In the data rows, zero lies at 7.5, halfway between 7 and 8.
Some points, one per row:
<8 6 5 8 7 7 7 8 7 8 8 6 8 8 8 8>
<5 15 11 12 9 6 14 9 9 5 7 13 8 10 10 5>
<11 9 7 7 9 7 5 15 9 5 0 10 5 4 11 6>
<7 7 3 11 6 4 13 7 10 9 10 5 9 13 6 5>
<7 5 6 6 7 8 7 7 7 8 7 6 8 7 7 8>
<7 6 5 8 9 9 6 9 7 7 7 7 8 7 8 8>
<8 7 8 8 8 6 7 6 7 9 9 7 8 8 6 9>
<7 10 7 9 8 7 9 7 8 7 7 8 8 9 8 7>
<8 6 5 8 10 7 8 7 8 7 7 4 8 8 8 8>
<6 10 10 12 9 8 5 8 6 10 8 10 7 8 6 10>
<6 11 10 8 6 8 13 7 10 5 8 9 7 9 9 5>
<8 14 9 10 7 5 9 10 9 7 7 9 7 9 7 4>
<8 6 7 8 8 7 9 3 7 7 10 5 8 10 6 7>
<6 8 8 9 6 7 9 8 8 8 7 9 7 8 7 7>
<7 8 8 7 8 7 7 7 8 7 7 8 8 7 7 7>
<8 13 12 9 10 4 10 3 10 8 11 7 9 12 8 6>
<8 3 4 8 9 9 5 10 8 10 5 9 5 6 8 9>
<8 9 8 9 8 7 7 9 8 7 4 9 6 7 7 8>
<7 9 5 8 8 8 8 8 7 6 7 8 10 9 9 8>
<7 7 7 7 7 8 7 4 8 9 10 6 7 10 7 8>
<8 8 8 6 7 7 8 6 8 6 8 7 6 8 8 5>
<9 7 7 7 9 8 4 6 5 9 11 6 10 8 6 9>
<10 5 9 6 10 9 3 9 5 7 7 8 6 4 6 10>
<9 5 7 6 8 9 4 8 5 8 8 7 8 6 7 9>
<7 7 8 7 6 8 9 7 8 7 8 7 8 7 8 7>
<7 7 9 9 7 10 9 9 7 8 7 7 8 7 9 8>
<6 6 11 11 6 12 10 9 7 9 7 6 8 6 10 9>
<10 5 5 10 8 8 8 9 6 7 7 5 9 8 8 9>
<8 7 4 3 0 8 15 8 9 4 8 6 10 7 10 4>
<8 9 6 8 8 7 7 9 8 7 5 7 7 7 8 8>
<11 14 3 9 6 5 15 7 13 1 7 9 10 14 9 0>
<6 6 7 7 9 9 5 9 7 8 5 6 8 6 10 9>
<7 14 4 11 11 6 11 7 9 5 6 8 8 12 10 8>
<7 7 6 8 6 8 6 9 8 9 8 7 9 8 7 7>
<6 9 8 9 7 6 6 6 8 9 9 7 6 9 4 7>
<8 8 8 6 9 6 7 6 8 8 8 7 8 8 7 8>
<9 6 3 8 7 6 7 8 7 8 8 5 8 7 8 9>
<4 10 5 9 4 8 11 6 8 6 9 7 9 10 6 6>
<7 8 9 9 7 9 5 9 5 8 7 8 7 6 8 10>
<10 8 8 9 9 4 6 8 8 10 9 4 8 9 6 7>
<7 11 5 10 6 8 7 11 8 8 6 7 9 9 10 6>
<8 10 8 9 8 6 8 8 8 7 7 8 7 9 7 6>
<7 9 11 9 7 9 8 10 7 7 7 8 7 6 8 7>
<7 9 12 9 8 9 8 10 6 6 5 10 6 5 7 8>
<7 9 5 6 6 7 6 7 8 8 10 6 9 9 5 6>
<6 6 7 8 9 6 4 5 8 12 9 6 8 8 5 10>
<5 9 7 8 8 7 8 4 8 8 10 7 8 11 6 6>
<11 3 10 6 8 8 7 2 7 10 10 5 6 8 8 9>
<9 5 8 9 8 6 5 8 6 9 8 5 7 7 6 9>
<8 9 7 10 11 8 5 11 7 7 4 9 7 7 9 9>
<8 6 12 5 7 9 8 6 7 5 6 9 7 6 8 6>
<3 8 7 11 7 8 8 8 10 9 5 8 7 10 7 6>
<8 11 7 9 10 5 7 7 7 8 7 7 7 8 8 10>
<4 15 9 11 5 9 13 4 10 6 6 12 6 13 12 5>
<8 7 5 5 5 8 8 6 8 7 10 6 10 9 7 5>
<8 4 6 7 8 8 9 5 10 8 9 4 11 10 8 5>
<9 6 7 5 6 8 8 7 7 7 10 7 9 7 7 6>
<7 9 11 8 6 8 11 10 8 5 7 8 7 6 9 5>
<6 8 8 9 6 7 10 9 8 7 6 10 5 6 8 7>
<10 6 11 9 9 0 15 3 12 8 10 8 3 11 4 5>
<6 5 6 7 8 9 8 5 8 8 9 6 10 9 8 8>
<1 12 5 15 0 10 15 13 10 6 0 12 5 9 9 6>
<7 8 5 7 7 8 6 9 7 7 5 8 8 7 8 8>
<7 6 9 7 6 10 8 10 7 7 6 9 8 5 9 8>
<8 5 8 6 6 10 6 7 7 8 7 7 8 7 9 7>
<8 7 9 7 8 8 7 8 7 8 8 7 8 7 7 7>
<8 8 7 6 9 6 5 6 7 11 10 6 9 7 9 12>
<5 9 11 9 5 11 8 10 6 6 5 11 7 5 8 8>
<7 10 6 8 6 7 9 11 9 6 5 9 7 8 9 4>
<8 6 6 6 6 9 7 6 7 7 8 7 6 7 7 7>
<4 13 9 9 6 8 9 7 6 6 8 11 8 8 7 10>
<8 4 10 5 7 8 7 7 8 7 8 7 8 6 8 6>
<7 7 7 8 7 8 9 8 7 7 8 8 7 8 7 7>
<12 4 10 5 5 6 6 10 7 9 6 9 6 3 8 9>
<6 3 9 3 6 12 4 8 6 8 8 8 11 5 10 8>
<5 11 6 10 3 9 12 10 10 6 6 8 11 9 10 5>
<7 9 8 8 9 7 7 9 8 8 7 8 6 8 7 7>
<6 8 5 6 7 8 8 9 8 6 6 7 8 7 9 6>
<5 9 8 11 4 7 11 8 10 9 7 10 5 8 8 8>
<10 7 8 6 9 6 6 6 5 7 9 6 8 6 6 10>
<6 6 7 9 9 6 4 6 8 12 9 6 8 8 5 10>
<9 8 3 11 5 5 13 5 9 7 11 4 4 12 6 8>
<8 8 7 8 8 8 8 8 8 6 7 9 8 8 7 6>
<5 11 5 9 8 7 10 5 9 7 10 8 8 12 6 4>
<8 10 9 7 8 5 9 8 8 6 8 8 5 7 7 6>
<5 5 6 7 7 8 6 7 9 9 7 7 8 8 7 7>
<11 7 8 9 7 6 9 9 8 8 5 10 8 7 8 8>
<7 7 10 9 6 7 7 7 7 10 7 8 6 7 6 9>
<7 9 6 10 6 7 10 7 7 8 6 7 7 9 9 9>
<6 9 6 8 8 7 8 6 8 7 9 7 8 10 7 6>
<9 9 7 4 7 5 8 5 10 8 11 3 5 9 9 6>
<7 5 12 2 8 11 4 9 5 6 5 8 9 1 9 9>
<5 9 6 10 4 9 10 9 9 8 7 8 9 9 9 6>
<8 9 8 7 8 6 7 7 8 9 8 7 8 8 7 8>
<5 4 5 8 9 9 2 9 8 10 5 7 6 6 6 8>
<9 11 8 9 12 5 6 11 7 5 4 8 5 6 10 9>
<7 8 9 8 8 9 5 9 6 8 7 8 7 6 7 10>
<9 9 6 8 11 8 7 11 7 6 7 7 7 7 10 7>
<7 9 12 8 8 10 7 7 4 7 8 9 9 5 8 12>
<8 3 7 4 8 10 4 6 5 8 9 6 10 6 7 9>
<9 4 8 7 6 4 9 7 10 11 8 6 4 7 6 7>
<8 6 6 7 8 8 6 9 7 8 6 9 8 6 7 8>
<8 8 7 8 9 7 8 9 8 7 6 7 7 7 9 8>
<5 11 10 8 4 8 8 8 7 8 9 9 9 7 6 8>
<7 8 9 9 8 8 8 8 7 8 9 8 9 8 7 8>
<4 9 12 7 7 9 9 5 7 6 7 10 7 7 8 7>
<8 6 5 9 7 9 6 8 6 10 8 5 9 8 7 9>
<7 11 6 6 8 5 9 7 9 6 5 7 7 7 8 6>
<8 8 9 6 8 9 7 7 5 6 9 7 8 6 6 8>
<5 8 10 9 8 10 10 8 9 6 5 10 7 7 9 6>
<8 7 4 7 8 10 4 12 7 7 5 8 7 6 11 8>
<10 5 10 7 7 4 6 6 6 11 9 6 4 5 5 11>
<5 11 8 10 10 7 9 7 8 6 3 6 6 7 11 9>
<5 8 2 10 8 10 9 10 9 3 0 7 7 8 10 5>
<8 6 6 8 9 7 8 2 7 8 11 4 8 11 6 7>
<2 7 13 4 6 11 3 7 6 9 7 11 10 4 9 11>
<6 10 11 9 7 9 9 10 8 7 7 10 7 7 7 6>
<8 8 7 9 8 7 6 8 7 8 7 7 8 8 7 9>
<10 7 4 3 6 9 10 6 11 5 9 6 7 11 11 0>
<9 3 4 9 11 9 4 8 6 10 7 3 9 7 10 11>
<14 0 5 5 8 9 2 5 0 10 10 1 10 4 5 14>
<9 11 9 7 9 6 7 8 8 7 8 9 9 8 8 7>
<6 8 9 7 8 11 4 10 5 7 4 10 8 4 10 11>
<8 9 7 8 7 8 5 9 7 8 8 9 8 8 6 8>
<9 7 10 7 7 3 8 4 7 10 9 6 5 8 4 9>
<6 7 8 7 8 9 7 7 8 8 7 7 8 8 8 6>
<9 7 8 8 8 5 8 8 8 8 7 7 6 7 7 7>
<8 9 6 7 7 6 8 6 8 7 9 6 8 10 6 5>
<6 9 9 9 9 8 9 6 8 6 6 7 8 8 8 8>
<5 9 10 10 6 8 10 9 8 7 7 8 6 7 8 7>
<6 9 3 10 9 5 9 8 9 6 7 6 7 10 8 6>
<9 6 11 6 7 6 8 7 8 7 7 10 6 6 7 7>
<5 10 7 10 5 9 9 10 8 7 5 9 7 8 9 7>
<5 12 9 9 7 8 9 7 6 6 8 10 8 7 7 9>
<9 8 8 6 9 7 4 8 5 8 8 7 7 5 6 10>
<8 8 4 8 6 7 10 7 8 7 10 6 12 11 8 5>
<9 0 4 5 9 8 10 4 11 8 11 0 13 12 8 2>
<11 4 14 5 5 8 10 9 8 7 8 8 7 3 8 8>
<5 2 9 4 5 13 9 7 8 6 6 9 11 6 11 6>
<7 8 4 8 6 7 8 7 8 9 9 5 9 11 6 6>
<8 9 7 8 8 7 8 7 7 8 7 7 7 8 9 9>
<4 9 6 12 3 9 12 10 9 8 5 8 8 9 8 5>
<7 7 12 9 6 8 10 9 7 7 6 9 6 5 8 8>
<9 7 10 5 9 8 8 6 7 6 9 9 7 6 8 7>
<5 9 5 9 8 9 5 9 6 7 4 10 5 6 7 10>
<7 9 7 7 9 8 7 8 8 7 7 9 9 8 8 8>
<7 7 8 7 8 7 7 7 8 8 7 8 9 8 8 7>
Then 16 other points, each followed by its number:
<7 8 7 8 8 6 7 6 7 9 10 7 6 9 6 9> 0
<10 7 6 7 9 7 8 12 8 4 4 8 6 5 10 7> 1
<5 9 6 9 10 11 5 11 8 7 3 9 8 6 12 8> 2
<10 12 5 8 9 3 13 6 11 5 8 5 9 13 6 2> 3
<6 6 8 6 7 10 6 8 7 7 6 8 9 5 8 8> 4
<8 6 6 8 8 7 6 8 8 9 7 7 7 7 8 8> 5
<9 6 10 6 9 7 6 8 6 7 8 7 6 4 7 9> 6
<8 10 9 9 8 7 10 7 8 7 8 9 9 8 7 8> 7
<11 5 10 5 9 8 4 9 6 8 9 7 8 6 7 7> 8
<9 8 6 7 6 6 10 6 9 7 8 7 8 9 8 6> 9
<8 7 8 7 8 8 7 7 6 7 8 7 8 7 7 8> 10
<9 7 5 10 9 7 6 10 7 8 5 6 7 7 9 9> 11
<10 5 10 8 10 5 6 6 6 9 10 8 7 7 4 10> 12
<8 7 7 8 8 7 7 7 7 7 8 8 8 8 7 8> 13
<9 4 4 5 7 8 4 6 6 10 12 6 9 9 6 9> 14
<7 13 7 7 11 9 5 9 7 6 7 11 11 8 10 9> 15
Which two of these numbered points are nearest to each point below by angle, seen from the average point of the first points? Their numbers follow each, nearest first.
<5 9 6 9 11 11 4 11 9 7 3 9 8 7 12 9> > 2 15
<5 11 8 10 7 5 6 5 8 10 9 7 5 10 3 8> > 0 12
<12 4 11 4 10 9 1 10 5 9 10 8 8 4 5 8> > 8 6
<11 9 12 3 8 7 4 9 8 8 10 9 8 6 8 6> > 8 6
<5 10 9 10 7 5 5 4 8 12 11 7 4 10 1 7> > 0 12
<6 10 6 8 8 8 6 7 7 7 7 8 8 8 7 7> > 15 2
<6 7 6 9 8 6 7 5 7 10 9 7 8 9 5 10> > 0 14
<10 5 9 9 9 4 8 4 6 10 10 7 8 8 5 11> > 12 0
<7 11 6 9 8 5 6 6 8 10 9 7 9 10 6 9> > 0 13
<6 8 8 7 8 5 7 5 8 9 10 7 7 9 5 7> > 0 12
<7 6 7 7 8 8 5 8 8 9 6 7 7 7 7 8> > 5 4
<8 7 6 8 9 7 7 8 7 7 8 6 8 8 7 8> > 13 14
<8 7 8 6 8 8 7 7 5 6 9 6 9 6 6 8> > 10 6
<8 7 9 7 8 8 8 8 7 6 8 8 6 6 8 8> > 6 8
<1 8 4 11 13 11 7 8 9 7 6 7 8 11 9 6> > 2 15
<8 8 11 7 10 4 7 5 8 9 10 7 8 8 6 8> > 12 0
<7 8 6 7 8 7 7 7 7 7 8 8 7 8 6 8> > 13 0
<11 5 7 5 10 8 4 11 7 7 7 7 7 5 8 7> > 8 6
<8 10 6 8 8 5 11 6 10 7 8 6 9 11 7 4> > 3 9
<8 6 4 5 3 5 12 5 8 6 9 6 9 10 7 5> > 9 3
<11 6 4 7 10 8 8 13 8 4 2 8 6 5 11 6> > 1 11
<8 3 5 5 10 10 3 6 7 10 12 4 11 9 8 8> > 14 8
<8 8 7 10 10 7 7 8 9 8 9 9 8 10 6 6> > 13 3
<6 6 7 6 7 10 5 8 7 7 6 8 8 5 7 8> > 4 6
<7 5 5 8 8 8 6 8 8 8 6 8 7 7 7 8> > 5 11
<5 5 11 5 8 11 8 8 7 6 5 8 9 4 9 8> > 4 6
<5 10 6 11 9 8 8 10 10 6 3 9 5 9 9 6> > 2 1
<8 7 10 7 8 8 8 8 7 6 8 8 5 6 8 8> > 6 8
<11 0 3 0 6 9 0 1 3 15 15 0 15 8 6 15> > 14 10
<5 7 7 5 4 11 8 8 7 7 8 8 9 6 9 8> > 4 2
<7 7 8 6 8 8 8 6 6 6 10 7 8 7 7 8> > 10 14
<7 8 7 7 9 8 7 7 8 7 8 8 9 8 8 7> > 15 13
<8 7 6 6 8 7 6 6 8 9 11 6 11 10 7 6> > 14 13
<8 7 4 9 9 7 8 9 8 8 6 5 8 8 9 8> > 11 5
<8 6 10 7 9 7 7 8 6 8 8 7 6 5 6 9> > 6 12
<7 8 6 9 9 7 6 6 8 9 10 6 6 11 8 7> > 0 14
<7 8 7 9 9 7 7 7 9 9 9 7 7 10 7 7> > 0 3
<6 7 8 9 7 4 8 1 8 11 12 5 10 12 5 9> > 0 14
<7 8 5 10 8 6 7 10 8 8 6 7 7 8 8 7> > 11 5
<6 0 10 0 5 15 2 7 5 7 8 9 14 3 12 8> > 4 8
<9 6 5 7 9 7 4 9 8 10 7 5 8 7 6 7> > 5 14
<11 5 10 7 9 8 7 7 5 7 6 11 6 4 7 11> > 6 12
<8 11 8 10 10 7 6 10 8 10 7 11 9 7 10 11> > 15 2
<11 4 3 10 7 10 8 10 5 6 6 5 9 7 8 9> > 11 1
<9 10 9 9 8 7 10 8 7 7 8 9 9 8 8 8> > 7 15
<9 11 10 9 8 6 10 6 7 7 9 9 9 9 7 7> > 7 3
<9 4 10 7 7 9 8 8 6 6 8 7 6 4 6 8> > 6 10
<5 12 5 9 8 7 9 5 9 6 9 8 8 12 6 4> > 3 9
<10 5 5 5 8 10 7 12 9 5 4 8 6 5 11 6> > 1 2
<7 8 7 8 10 9 7 9 7 7 7 8 7 7 8 7> > 2 15
<6 9 9 9 7 8 9 6 7 7 8 8 8 8 7 9> > 7 0
<8 6 5 6 5 6 10 6 8 7 8 7 9 9 7 6> > 9 3
<7 8 5 6 8 7 5 7 8 8 9 6 9 9 6 6> > 14 0
<2 12 4 9 1 10 8 12 8 6 4 12 6 8 7 5> > 2 15
<4 4 12 4 8 12 8 7 7 5 4 8 9 3 9 7> > 4 6
<9 8 9 6 7 8 8 8 8 6 9 8 9 7 8 6> > 8 10
<0 6 6 2 0 15 11 9 7 3 10 10 12 4 9 8> > 4 2
<7 9 7 8 8 7 7 7 7 8 9 7 8 9 6 7> > 0 14
<8 6 5 7 8 3 9 3 8 10 11 4 7 10 5 9> > 0 14
<9 6 9 7 7 9 9 7 6 7 8 7 10 6 8 9> > 10 4
<6 7 9 6 4 12 8 9 6 7 8 8 10 5 8 9> > 4 10
<11 8 7 6 12 5 8 8 10 6 9 4 10 10 8 2> > 3 9
<8 9 8 7 8 7 7 8 7 7 8 8 8 8 8 7> > 15 8
<3 3 9 2 6 14 3 9 5 6 3 9 11 1 9 10> > 4 2
<9 3 10 4 7 9 7 7 8 7 8 7 8 6 8 5> > 8 4
<9 5 5 7 10 7 2 10 8 11 8 4 8 8 5 7> > 5 14
<7 6 6 7 8 9 3 9 8 10 7 8 8 8 7 7> > 5 14
<10 7 6 7 6 9 9 10 8 5 5 8 9 7 9 5> > 1 2
<7 8 8 7 9 6 7 7 8 8 8 8 8 7 7 8> > 12 0
<8 6 6 7 10 8 5 8 7 8 7 5 6 6 8 9> > 5 11
<7 6 7 7 6 11 7 9 7 7 7 8 10 6 9 7> > 4 2
<4 10 4 9 4 6 6 4 5 10 10 5 8 10 2 9> > 0 14
<7 8 9 9 8 7 9 8 8 8 8 8 8 8 7 8> > 7 12
<8 7 8 8 11 7 7 8 7 7 7 7 6 6 8 9> > 6 11
<8 9 10 6 8 5 9 8 8 6 8 8 5 6 6 6> > 6 12
<9 8 8 7 8 7 7 10 8 7 5 8 7 7 8 7> > 1 11
<6 15 7 10 9 2 4 4 8 12 10 7 11 12 4 11> > 0 7
<6 10 9 8 7 8 9 7 7 7 8 9 8 8 7 9> > 7 15
<7 9 7 7 8 7 7 5 7 8 11 6 8 9 6 8> > 0 14
<8 6 7 8 6 5 8 8 9 10 8 7 6 7 7 8> > 5 0
<9 7 7 6 8 6 5 8 8 9 6 6 8 6 8 8> > 5 8
<2 5 5 3 1 15 9 8 7 5 9 8 11 5 10 8> > 4 2
<9 6 8 7 9 10 5 7 4 8 8 7 9 6 8 12> > 10 6
<7 9 8 7 9 5 8 7 9 8 8 7 8 8 7 6> > 3 9
<6 15 8 14 8 6 9 7 7 7 7 11 7 11 5 9> > 7 15
<7 6 5 7 10 8 4 8 7 8 7 4 7 7 8 9> > 5 11
<9 6 9 8 15 5 5 9 5 7 6 6 5 4 9 12> > 6 11
<10 5 7 7 10 6 4 8 7 10 8 3 7 7 6 9> > 5 8
<8 8 8 5 7 9 5 7 5 7 10 9 9 6 5 9> > 10 8
<7 7 7 8 7 5 9 5 8 9 9 7 8 9 6 8> > 0 9
<9 7 10 5 9 8 6 6 7 7 9 7 6 6 8 8> > 6 8
<9 0 12 1 7 10 7 6 8 6 9 6 9 5 7 3> > 8 4
<6 6 3 7 10 9 4 6 5 9 13 5 12 10 5 9> > 14 13
<8 6 8 6 8 9 5 7 5 7 7 8 8 6 7 9> > 10 4
<5 12 9 10 8 4 11 6 9 7 8 12 6 10 5 8> > 7 3
<4 11 10 10 6 9 10 6 7 7 8 9 8 8 8 10> > 7 15
<9 7 8 9 8 6 8 8 8 8 7 8 8 7 7 8> > 12 13
<9 7 6 7 7 6 9 6 8 8 8 7 8 9 8 7> > 9 3
<4 2 8 8 6 12 6 8 7 8 5 9 7 6 7 8> > 4 2
<8 7 7 7 8 8 6 8 7 8 6 7 7 7 8 8> > 5 11
<9 3 7 7 8 8 5 9 7 9 8 8 5 7 6 9> > 5 8
<7 8 6 7 8 4 5 6 7 11 9 6 8 8 5 10> > 0 14
<9 9 8 11 10 4 6 5 8 13 11 4 8 11 4 9> > 0 12
<9 3 8 2 7 9 5 10 7 6 10 7 7 4 7 6> > 8 6
<9 6 7 7 10 9 5 7 5 8 8 7 9 6 8 11> > 10 8
<5 5 8 5 7 10 6 8 7 7 5 8 9 5 8 8> > 4 2
<9 7 8 8 7 9 6 10 7 8 7 8 9 7 8 7> > 8 4
<8 10 7 6 12 11 8 8 7 2 6 10 10 8 10 5> > 15 2
<9 3 7 3 7 9 6 9 7 6 10 6 8 5 7 6> > 8 10
<9 5 3 7 10 7 5 8 7 10 8 4 10 8 10 11> > 5 14
<3 11 5 8 3 9 8 11 8 6 5 10 7 7 8 6> > 2 15
<11 7 11 7 10 7 8 7 6 5 7 9 7 6 7 8> > 6 10
<8 3 7 8 8 10 7 7 7 10 11 6 9 8 6 9> > 14 12
<10 6 4 11 10 5 5 9 3 8 5 4 5 6 6 13> > 11 5
<7 4 10 5 11 11 4 6 5 6 9 8 7 5 7 8> > 10 6
<9 6 10 7 7 9 9 7 6 7 8 7 10 6 8 9> > 10 6
<6 9 7 10 5 7 7 8 9 11 9 7 8 10 7 8> > 0 14
<6 7 8 6 4 10 8 8 7 7 8 8 9 6 8 8> > 4 10
<8 6 10 5 7 8 8 6 7 7 10 6 9 6 7 8> > 10 8
<8 7 6 5 3 8 12 8 9 5 8 7 9 7 8 6> > 9 3
<7 7 4 10 6 6 6 11 7 9 5 6 6 7 8 9> > 11 5
<6 6 3 6 7 8 5 8 7 9 9 5 10 9 8 8> > 14 5
<7 7 8 6 4 9 12 7 9 6 8 7 7 7 8 6> > 9 3
<9 12 3 9 9 6 8 10 9 6 6 6 9 10 9 6> > 3 11
<8 9 8 8 8 5 10 7 8 6 9 7 6 9 7 6> > 3 9
<7 6 7 7 6 12 7 9 6 7 8 7 10 6 9 7> > 4 10
<10 9 7 7 8 7 6 12 8 6 3 9 6 6 10 6> > 1 2
<10 4 5 7 11 9 6 13 8 5 3 8 7 5 10 5> > 1 11
<7 2 5 1 8 12 1 10 6 7 6 7 11 3 9 8> > 4 8
<7 11 9 9 8 7 10 8 8 6 7 10 8 9 9 6> > 7 3
<9 2 5 6 7 7 7 3 9 12 12 3 8 10 7 7> > 14 0
<6 10 11 7 5 8 12 7 8 5 9 9 9 8 8 6> > 7 9
<9 5 9 7 7 10 5 7 6 8 8 7 6 7 8 7> > 8 10
<7 6 5 7 9 7 6 8 7 8 7 5 9 7 9 9> > 5 11
<5 9 3 9 9 8 7 10 7 6 4 8 6 7 10 9> > 2 11
<6 9 5 6 10 7 8 6 9 6 9 7 8 11 7 3> > 3 9
<8 7 4 8 8 7 5 8 7 7 5 4 8 7 7 9> > 11 5
<8 6 6 6 6 7 7 6 8 8 10 6 9 9 7 6> > 14 9
<8 9 10 7 8 7 6 7 7 9 9 8 7 7 6 9> > 12 6
<8 9 5 8 5 7 10 5 8 7 8 7 9 10 8 7> > 9 3
<5 5 9 7 6 11 7 9 8 6 4 10 7 5 8 7> > 4 2
<6 10 10 9 8 8 4 5 7 10 9 9 4 8 5 11> > 0 12
<8 9 11 8 7 9 8 9 6 6 6 9 6 6 7 8> > 6 1
<6 8 5 9 7 8 8 8 8 8 6 9 7 9 8 7> > 2 11
<5 5 10 8 6 8 9 7 9 8 5 8 9 7 8 8> > 4 2
<9 6 11 6 9 6 6 7 7 8 9 7 5 5 5 7> > 6 12
<4 4 9 7 5 12 7 10 8 6 3 11 7 4 8 7> > 4 2
<7 11 7 12 6 4 11 8 9 8 6 6 7 10 8 6> > 3 9
<10 5 6 6 10 10 5 12 6 4 3 9 7 4 10 8> > 1 2
<7 6 5 7 6 5 9 6 9 8 8 8 9 9 6 7> > 9 3
<8 10 10 7 7 6 10 6 8 6 7 10 5 7 7 7> > 7 3
<7 6 9 7 6 9 9 9 8 7 7 8 8 6 8 7> > 4 1
<8 8 6 9 8 7 8 9 9 9 6 8 8 9 9 8> > 11 2
<9 3 8 7 10 6 8 4 6 9 12 5 8 7 5 10> > 12 14
<9 5 12 6 7 6 8 8 8 8 7 10 6 5 6 7> > 6 8
<8 5 3 8 7 6 7 8 7 8 7 5 9 8 8 9> > 5 11
<8 8 8 8 7 7 7 6 7 9 9 7 7 8 6 8> > 0 12
<7 5 4 7 6 8 5 9 8 9 7 7 6 8 5 5> > 5 14
<7 6 10 7 7 9 6 9 7 9 8 7 8 6 7 7> > 8 4
<9 5 10 5 8 8 6 6 7 8 9 6 8 7 8 7> > 8 10
<8 7 7 6 8 7 7 7 8 8 9 7 8 8 7 7> > 14 8
<7 9 6 9 7 7 9 7 9 8 10 6 9 10 6 5> > 3 9
<8 11 10 7 8 8 5 9 6 5 7 12 7 6 6 7> > 15 6
<8 11 11 7 7 5 11 5 8 5 7 11 4 7 7 7> > 7 3
<10 6 6 4 9 8 5 9 8 7 7 5 9 6 11 7> > 8 1
<8 11 11 7 7 5 11 6 9 6 6 11 4 7 7 7> > 7 3
<10 5 5 8 10 9 4 8 6 9 7 5 8 7 9 11> > 5 11
<9 7 9 3 7 8 7 8 7 5 8 8 9 6 7 5> > 8 10
<6 7 5 7 9 9 4 6 6 8 11 6 10 9 6 9> > 14 13
<9 6 5 8 8 9 5 7 7 8 9 6 11 9 7 8> > 14 13
<6 7 8 7 6 9 8 8 8 7 6 8 8 7 8 6> > 4 2
<9 6 5 6 8 7 9 9 8 5 7 6 7 7 8 6> > 1 9
<10 4 11 5 10 8 0 9 4 11 7 7 7 2 7 14> > 6 8
<7 14 0 13 9 5 12 13 12 3 1 7 8 13 11 3> > 3 1
<6 8 7 7 7 9 7 9 8 7 5 8 8 6 9 7> > 2 4
<0 15 12 12 4 8 13 5 3 3 9 15 9 8 8 14> > 7 15
<9 3 5 3 4 6 6 4 8 9 12 3 9 10 6 4> > 14 9
<7 5 10 7 5 11 10 9 9 7 7 8 7 5 9 7> > 4 1
<7 8 7 7 8 5 7 6 8 9 8 7 8 8 6 9> > 0 12
<11 5 7 5 9 9 5 11 8 7 4 7 6 4 10 8> > 1 8
<5 9 5 6 6 8 7 9 8 6 5 9 9 7 9 7> > 2 4
<7 8 7 9 7 7 7 8 8 9 8 7 8 9 7 8> > 0 14
<6 12 12 7 3 8 13 8 8 3 5 12 5 6 6 5> > 7 3
<11 7 12 6 9 8 8 6 5 6 11 5 10 6 7 8> > 10 8
<6 9 8 9 8 10 7 9 7 6 7 10 6 7 8 8> > 2 15
<6 11 5 7 10 9 6 9 6 4 7 8 7 7 8 8> > 15 2
<5 9 9 10 4 10 10 10 7 6 4 10 6 6 9 8> > 2 1
<4 12 9 7 6 6 8 4 8 8 11 8 7 9 4 7> > 0 7
<8 9 10 9 7 7 9 9 8 7 7 9 7 7 8 6> > 7 1
<9 7 9 8 7 9 6 11 7 8 7 8 9 6 8 7> > 8 4
<9 8 10 7 8 7 7 7 7 8 7 9 6 7 8 8> > 6 12
<3 13 9 7 5 6 8 4 8 8 11 8 7 10 4 7> > 0 7
<7 8 9 5 5 10 9 8 7 6 8 8 8 5 8 8> > 4 6
<6 7 8 6 4 9 12 8 9 5 8 8 7 7 9 6> > 9 3
<4 9 5 10 7 7 11 7 9 7 8 8 7 11 6 6> > 3 9
<8 7 7 8 8 7 8 5 7 8 9 6 7 9 7 7> > 0 14
<7 7 7 7 7 2 6 3 6 12 11 7 8 8 3 12> > 0 12
<8 6 8 4 7 8 8 6 6 6 8 8 7 6 7 8> > 10 6
<3 11 6 15 0 10 13 11 9 6 1 11 6 9 9 7> > 2 7
<6 5 8 9 7 5 5 4 7 13 11 5 8 9 5 10> > 0 14
<9 6 6 7 9 8 7 10 8 7 6 7 7 6 8 7> > 1 11
<7 8 6 5 4 9 11 8 9 5 8 7 7 8 8 5> > 9 3
<6 11 4 10 6 10 6 8 5 7 8 7 11 9 10 10> > 15 2
<11 6 8 7 8 7 10 7 8 7 9 7 9 8 8 7> > 9 3
<6 13 3 10 10 4 12 3 10 8 13 4 13 14 8 6> > 3 9
<5 8 5 8 7 8 6 9 6 7 5 10 6 6 7 10> > 2 4
<9 5 1 8 7 6 7 9 7 9 7 4 8 8 8 9> > 5 11
<8 10 6 7 7 8 10 8 8 5 4 9 6 7 10 7> > 1 2
<8 7 6 8 8 7 7 6 8 8 9 6 6 10 7 7> > 0 14
<7 10 12 7 9 4 7 7 6 8 7 9 3 5 7 11> > 6 12
<8 6 7 6 6 7 7 6 8 8 10 6 9 9 7 6> > 14 9
<7 9 9 9 9 7 7 8 8 9 7 10 8 8 9 9> > 15 7
<8 6 7 8 7 8 7 5 8 8 10 6 9 10 8 8> > 14 0
<6 3 8 5 8 11 5 7 7 9 8 6 10 6 8 8> > 4 14
